Each row in the table below has a label, given by one hidden rule.
[-18  11 -43 -19 -39   6   7 -21] 3
[ 30  -7   6  -6 -11 -19 -27  -4] 3
[ 13 -18   7  -4   9   5 -31 -16] 3
[ 32  16 -22  -7  44 -14  28  24] 3
[ 45  -4   3   4  42 -57 -10  32] 3
[ 30 -22  18  29  16 -22   0  41] 2
[ -8  32  55 -22 -17 -31 -33 -53] 1
[ 40  13 -10  26  24 -22  12  34] 2
[  6  -6 -37 -32 -32  14  28 -23] 3
[ 42  19  19  32  28 -22  -6  11] 2
[-29 -15  22  -4 -33  26  -1 -28] 1
[ 22   6  26  34  28 -26 -42  88] 2
[ 34  20  -4   2  13 -17  31  68] 3
[-79  -4 -58   6 -36  40  35  -9] 2
[-13  28  78   5 -26  -1 -12 -18] 1
[ 40  19  28  17  41 -31  13   0] 3
[ 17 -18  -6 -22   0  15 -66 -26] 3
[-49   3 -52 -21 -47  29  60 -38] 2
[ 22   5  -6   9  26 -59  12  23] 3
[-49 -11 -41  -8 -26  52  34   9] 2
[-29  11 -42 -13 -24  31  59  -3] 2
[ 28 -18  28  26  29  -7  -6  43] 2
[-14  34 -63 -22 -22  11  18 -42] 3
[-42  10 -46  16   0 -30  28  -1] 2
[  4  -2 -46 -11  16 -16  24   9] 3
[-18  15  68 -25 -41  33  18 -60] 1
[  2 -34  25 -24 -36  14 -45   0] 1
[  5  -6  16  41  45 -10  13  45] 2
[ 13  26  43 -15 -25  18  26 -23] 1
[ -2  21  27 -22 -41   7  18 -73] 1
[-33 -20 -26  -8 -34  34  57  -9] 2
[-60  25  -9 -24  -7   8   3 -39] 1
[21 -9 25 30 41 18 34 56] 2
[-48  20  11  -9  -3  37  44 -38] 1
[ 37 -16  41  24  30 -49 -26  56] 2
Here are more rows. What is the label of each one?
[ -5  18   8 -30 -32  -1 -11 -45]: 1
[ 50  -7 -10  29  85 -60 -70  24]: 2
[  3  13  18  21  25 -26  -2  29]: 2
[ -3  34  33 -12  -6  29  -6 -61]: 1
[ 28 -18  12  34  60 -32  -9  19]: 2
